50 stands for zero in the data rows.
Here are some points:
c(59, 55, 46, 67, 67, 31, 64, 76, 42, 61, 39, 68, 34, 63, 46, 32)
c(43, 38, 65, 30, 73, 82, 26, 73, 57, 52, 35, 67, 37, 37, 81, 63)
c(45, 56, 63, 58, 89, 45, 54, 90, 50, 59, 34, 71, 28, 62, 56, 51)
c(47, 60, 66, 44, 76, 65, 57, 85, 49, 59, 32, 78, 30, 58, 53, 41)
c(37, 55, 66, 32, 72, 79, 41, 59, 49, 50, 40, 65, 38, 41, 68, 68)
c(49, 44, 52, 46, 51, 50, 46, 52, 49, 61, 36, 53, 39, 54, 58, 48)
c(55, 35, 34, 53, 19, 57, 41, 14, 74, 44, 63, 36, 75, 43, 55, 46)
c(59, 43, 62, 42, 62, 58, 32, 46, 52, 49, 53, 44, 54, 41, 63, 64)
c(50, 37, 58, 32, 32, 71, 16, 27, 69, 34, 57, 40, 63, 34, 71, 59)
c(39, 58, 67, 44, 64, 42, 47, 62, 45, 35, 58, 63, 47, 43, 64, 68)
c(60, 65, 34, 78, 44, 14, 74, 42, 39, 51, 57, 35, 52, 59, 30, 40)
c(53, 55, 55, 62, 95, 42, 39, 83, 37, 70, 46, 64, 15, 60, 55, 40)
c(34, 50, 77, 32, 70, 77, 32, 74, 45, 60, 41, 73, 29, 39, 69, 66)
c(49, 39, 28, 59, 44, 43, 51, 45, 49, 50, 42, 40, 60, 48, 58, 46)
c(47, 60, 55, 64, 75, 46, 65, 86, 29, 75, 43, 69, 13, 59, 41, 40)
c(46, 46, 55, 40, 62, 65, 43, 57, 46, 48, 50, 54, 51, 45, 50, 59)
c(57, 56, 41, 72, 38, 25, 73, 38, 49, 54, 55, 40, 52, 57, 31, 34)
c(53, 67, 29, 70, 54, 28, 70, 68, 37, 72, 40, 46, 39, 65, 29, 27)
c(55, 48, 41, 69, 41, 33, 66, 54, 46, 53, 57, 44, 52, 58, 45, 44)
c(49, 52, 35, 56, 15, 28, 83, 38, 41, 53, 55, 42, 56, 62, 31, 42)
c(51, 55, 56, 56, 53, 55, 54, 55, 52, 62, 48, 55, 35, 53, 57, 42)
c(43, 46, 32, 66, 28, 34, 66, 35, 44, 58, 63, 36, 57, 59, 38, 43)
c(44, 42, 45, 51, 38, 47, 57, 43, 55, 54, 53, 46, 50, 51, 48, 52)
c(56, 32, 43, 39, 38, 62, 28, 25, 76, 21, 47, 35, 79, 39, 60, 60)
c(54, 53, 37, 53, 13, 42, 53, 13, 60, 47, 65, 27, 72, 45, 37, 50)
c(47, 36, 41, 41, 34, 49, 31, 23, 67, 39, 65, 36, 77, 35, 50, 63)
c(35, 64, 69, 53, 95, 44, 46, 87, 35, 56, 44, 69, 21, 56, 64, 51)
c(52, 47, 34, 77, 50, 20, 64, 58, 54, 55, 46, 48, 42, 65, 34, 32)
c(46, 36, 50, 45, 58, 64, 35, 51, 63, 41, 39, 49, 51, 43, 72, 51)
c(53, 64, 36, 68, 40, 29, 83, 52, 22, 60, 64, 47, 50, 59, 23, 33)
c(51, 64, 56, 48, 60, 58, 63, 57, 47, 55, 35, 62, 43, 54, 43, 48)
c(52, 46, 55, 41, 51, 60, 35, 34, 67, 41, 46, 48, 67, 44, 56, 60)
c(52, 35, 50, 40, 44, 63, 26, 39, 70, 35, 52, 45, 60, 34, 58, 68)
c(57, 39, 48, 51, 36, 40, 62, 37, 51, 49, 64, 39, 63, 51, 34, 40)
c(46, 45, 54, 43, 35, 52, 50, 50, 44, 53, 55, 52, 49, 51, 49, 63)
c(51, 65, 48, 70, 54, 30, 60, 52, 37, 62, 50, 52, 52, 61, 37, 33)
c(55, 37, 67, 28, 57, 70, 23, 49, 63, 33, 56, 51, 56, 38, 54, 72)
c(54, 55, 57, 52, 75, 46, 52, 59, 48, 62, 41, 58, 35, 52, 56, 49)
c(72, 56, 29, 71, 41, 9, 87, 43, 37, 65, 50, 32, 46, 71, 29, 14)
c(58, 52, 38, 52, 43, 29, 65, 42, 43, 49, 60, 45, 55, 58, 36, 39)
c(49, 56, 72, 34, 75, 56, 38, 65, 48, 42, 34, 65, 47, 42, 66, 68)
c(39, 47, 55, 53, 50, 53, 45, 65, 48, 56, 45, 60, 44, 52, 53, 50)
c(52, 56, 69, 36, 81, 75, 39, 73, 48, 42, 31, 68, 48, 45, 71, 63)
c(56, 64, 27, 83, 48, 29, 85, 50, 32, 76, 56, 44, 42, 56, 29, 23)
c(45, 42, 54, 40, 61, 69, 34, 40, 60, 29, 51, 49, 65, 47, 60, 60)
c(55, 44, 77, 36, 65, 62, 32, 71, 61, 41, 36, 68, 41, 53, 57, 54)
c(50, 64, 73, 42, 84, 60, 32, 72, 48, 40, 40, 61, 42, 49, 68, 59)
c(60, 58, 14, 82, 36, 5, 78, 31, 44, 61, 40, 34, 53, 75, 24, 28)
c(49, 53, 37, 62, 44, 36, 65, 47, 49, 69, 51, 52, 41, 53, 42, 23)
c(41, 53, 65, 44, 67, 68, 24, 65, 45, 55, 43, 61, 39, 44, 74, 63)
c(44, 57, 36, 76, 32, 22, 75, 49, 34, 64, 61, 52, 46, 63, 28, 40)
16 more points follow, each with its number after it:
c(53, 50, 44, 62, 38, 46, 53, 32, 62, 60, 49, 39, 49, 52, 44, 27) 0
c(52, 56, 56, 50, 72, 54, 62, 74, 40, 59, 36, 72, 31, 66, 43, 41) 1
c(56, 48, 38, 61, 24, 31, 57, 22, 52, 50, 75, 28, 66, 44, 31, 50) 2
c(55, 32, 32, 39, 27, 58, 35, 15, 69, 41, 56, 29, 81, 34, 47, 53) 3
c(61, 55, 46, 53, 50, 38, 57, 50, 45, 52, 59, 44, 55, 56, 44, 42) 4
c(43, 34, 77, 35, 51, 72, 8, 48, 72, 37, 53, 50, 54, 36, 80, 75) 5
c(54, 50, 65, 30, 58, 58, 33, 46, 61, 45, 44, 57, 53, 35, 56, 61) 6
c(60, 49, 49, 49, 47, 49, 55, 49, 49, 49, 45, 43, 54, 51, 48, 53) 7
c(41, 74, 69, 48, 73, 58, 68, 99, 18, 73, 44, 81, 14, 54, 51, 54) 8
c(45, 43, 63, 28, 58, 78, 31, 45, 61, 35, 56, 54, 58, 29, 58, 73) 9
c(53, 58, 32, 75, 39, 22, 66, 40, 48, 51, 48, 34, 50, 58, 33, 36) 10
c(44, 39, 58, 31, 38, 69, 41, 45, 55, 35, 44, 54, 52, 42, 54, 63) 11
c(52, 71, 27, 83, 38, 17, 76, 38, 42, 60, 48, 33, 49, 64, 23, 26) 12
c(46, 54, 63, 57, 62, 51, 62, 84, 40, 73, 33, 75, 18, 75, 53, 30) 13
c(43, 63, 49, 58, 65, 33, 41, 63, 43, 52, 57, 54, 35, 54, 49, 50) 14
c(49, 59, 40, 62, 37, 30, 74, 43, 30, 53, 50, 41, 53, 59, 44, 41) 15
Which three of these numbered points are nearest to each point below, ignoring the 2 directions in which the first points spread most? Their numbers follow each, nearest first.
c(45, 29, 63, 39, 33, 73, 24, 47, 71, 44, 41, 59, 49, 50, 68, 58) > 13 5 0
c(60, 50, 32, 52, 29, 30, 58, 21, 70, 49, 57, 38, 67, 47, 37, 42) > 6 3 10
c(40, 55, 63, 47, 72, 39, 42, 67, 53, 52, 53, 58, 42, 47, 59, 58) > 14 2 5
c(50, 62, 60, 64, 69, 55, 56, 75, 45, 73, 33, 68, 23, 61, 57, 29) > 0 13 3
c(38, 42, 54, 42, 37, 60, 21, 39, 67, 33, 59, 48, 60, 39, 62, 68) > 14 5 10
c(56, 56, 42, 52, 32, 46, 68, 41, 51, 56, 51, 36, 58, 50, 46, 48) > 7 15 4
c(62, 45, 62, 46, 82, 49, 52, 67, 43, 51, 34, 60, 30, 54, 59, 45) > 7 4 3
c(39, 45, 81, 24, 64, 87, 11, 54, 71, 45, 52, 61, 46, 36, 72, 74) > 2 5 9
c(58, 57, 39, 68, 46, 26, 83, 56, 26, 70, 50, 43, 39, 67, 32, 34) > 7 15 4
c(41, 44, 73, 39, 64, 79, 10, 45, 67, 43, 36, 49, 52, 45, 81, 57) > 0 12 10
c(41, 55, 51, 63, 47, 35, 59, 62, 44, 64, 52, 56, 44, 59, 48, 52) > 5 2 15
c(51, 38, 58, 31, 43, 71, 14, 16, 78, 29, 57, 37, 73, 36, 59, 61) > 12 10 0
c(44, 64, 47, 61, 41, 39, 76, 64, 30, 73, 55, 59, 41, 59, 37, 39) > 8 11 9
c(48, 43, 60, 47, 41, 57, 37, 54, 64, 52, 41, 61, 43, 56, 54, 43) > 13 0 1
c(44, 72, 59, 54, 70, 55, 83, 83, 20, 72, 41, 77, 24, 64, 50, 42) > 8 15 11
c(50, 57, 67, 39, 64, 59, 34, 45, 66, 41, 51, 63, 49, 44, 57, 53) > 6 4 12
c(53, 32, 53, 43, 40, 59, 28, 15, 71, 26, 53, 31, 76, 44, 65, 60) > 10 12 4
c(60, 39, 32, 64, 43, 28, 47, 34, 66, 38, 54, 32, 65, 56, 36, 38) > 10 3 4
c(55, 62, 26, 72, 26, 17, 67, 24, 51, 57, 65, 27, 58, 65, 29, 22) > 12 10 4
c(39, 39, 70, 31, 61, 84, 10, 58, 70, 37, 48, 60, 45, 34, 80, 74) > 5 10 14
c(39, 45, 55, 37, 61, 68, 32, 47, 44, 56, 59, 48, 40, 36, 56, 60) > 2 9 3
c(54, 48, 29, 63, 20, 33, 74, 30, 53, 47, 55, 35, 66, 68, 22, 21) > 1 11 13
Now 16 new points, numbered from 0 again:
c(42, 38, 61, 39, 65, 57, 24, 64, 66, 41, 36, 67, 45, 44, 64, 65) 0
c(43, 34, 62, 35, 57, 71, 31, 63, 67, 48, 40, 66, 46, 47, 68, 57) 1
c(53, 53, 23, 65, 38, 20, 69, 41, 36, 50, 55, 25, 61, 64, 39, 29) 2
c(45, 43, 30, 70, 36, 38, 52, 32, 54, 41, 62, 42, 62, 53, 49, 51) 3
c(43, 35, 54, 35, 67, 83, 21, 67, 56, 46, 45, 63, 45, 41, 80, 58) 4
c(61, 45, 36, 59, 30, 33, 65, 39, 54, 47, 50, 36, 63, 59, 34, 33) 5
c(43, 44, 47, 42, 54, 58, 37, 45, 60, 44, 51, 55, 55, 40, 48, 59) 6
c(51, 37, 70, 31, 54, 72, 24, 60, 62, 47, 42, 56, 43, 37, 70, 72) 7
c(43, 56, 67, 48, 68, 58, 48, 73, 45, 60, 42, 60, 30, 54, 53, 48) 8
c(43, 65, 70, 61, 80, 52, 61, 93, 27, 67, 47, 83, 17, 51, 68, 47) 9
c(58, 52, 33, 57, 40, 35, 66, 48, 42, 51, 60, 42, 61, 55, 43, 46) 10
c(46, 51, 56, 52, 68, 54, 52, 72, 44, 53, 46, 70, 27, 53, 55, 50) 11
c(51, 55, 65, 42, 67, 61, 51, 67, 40, 48, 39, 62, 52, 46, 62, 59) 12
c(44, 22, 51, 33, 50, 83, 16, 42, 64, 31, 48, 43, 68, 33, 77, 68) 13
c(48, 43, 42, 62, 40, 39, 58, 39, 39, 57, 55, 40, 47, 62, 53, 31) 14
c(60, 37, 49, 47, 25, 47, 46, 31, 60, 47, 53, 37, 61, 53, 42, 54) 15
The same question for these:
c(49, 37, 54, 35, 39, 61, 45, 37, 56, 33, 56, 52, 62, 35, 51, 68) > 11 12 10
c(55, 43, 65, 42, 62, 60, 26, 42, 60, 48, 43, 64, 42, 51, 58, 49) > 15 5 8
c(53, 48, 51, 55, 62, 42, 44, 65, 51, 43, 35, 60, 50, 57, 55, 49) > 0 5 2
c(43, 26, 49, 41, 32, 64, 29, 31, 72, 39, 52, 46, 63, 48, 56, 51) > 1 11 8
c(51, 42, 47, 54, 38, 47, 45, 46, 54, 56, 51, 44, 56, 40, 59, 49) > 7 8 11
c(54, 57, 61, 51, 82, 51, 43, 67, 49, 46, 40, 47, 44, 51, 61, 57) > 2 10 5
c(52, 59, 50, 55, 51, 45, 55, 47, 49, 60, 51, 47, 43, 61, 45, 40) > 8 15 11
c(46, 51, 51, 43, 55, 55, 35, 40, 65, 41, 49, 46, 60, 42, 52, 59) > 6 8 5
c(56, 36, 48, 54, 33, 47, 43, 30, 56, 45, 57, 31, 64, 49, 51, 36) > 14 8 5
c(57, 44, 66, 34, 55, 68, 26, 43, 55, 54, 42, 50, 44, 43, 63, 60) > 15 7 8
c(38, 54, 64, 59, 49, 49, 51, 45, 54, 54, 53, 49, 33, 50, 45, 45) > 8 11 15
c(45, 42, 46, 48, 51, 51, 30, 42, 64, 36, 56, 44, 52, 43, 59, 58) > 3 6 11
c(55, 59, 46, 62, 46, 41, 84, 59, 26, 69, 45, 51, 48, 63, 35, 33) > 12 8 10
c(56, 54, 38, 60, 47, 45, 56, 46, 44, 42, 49, 39, 54, 61, 46, 36) > 2 5 10
c(49, 58, 50, 61, 48, 44, 56, 60, 36, 61, 49, 53, 38, 61, 55, 33) > 14 8 11
c(56, 53, 44, 36, 50, 49, 29, 40, 64, 28, 51, 35, 70, 39, 51, 60) > 2 10 5
c(63, 25, 57, 40, 27, 57, 26, 15, 69, 33, 57, 23, 70, 34, 61, 69) > 7 15 8
c(63, 46, 51, 46, 61, 47, 41, 45, 62, 42, 44, 51, 54, 46, 65, 47) > 5 0 2
c(53, 70, 66, 56, 62, 47, 60, 65, 30, 72, 39, 76, 36, 62, 36, 45) > 15 8 12
c(47, 60, 57, 50, 62, 48, 65, 75, 33, 65, 62, 68, 33, 48, 45, 44) > 9 11 10
c(50, 50, 65, 21, 68, 78, 34, 63, 57, 32, 51, 61, 55, 31, 69, 76) > 10 12 11
c(46, 71, 67, 48, 70, 45, 79, 92, 20, 60, 41, 87, 29, 60, 43, 43) > 12 10 9
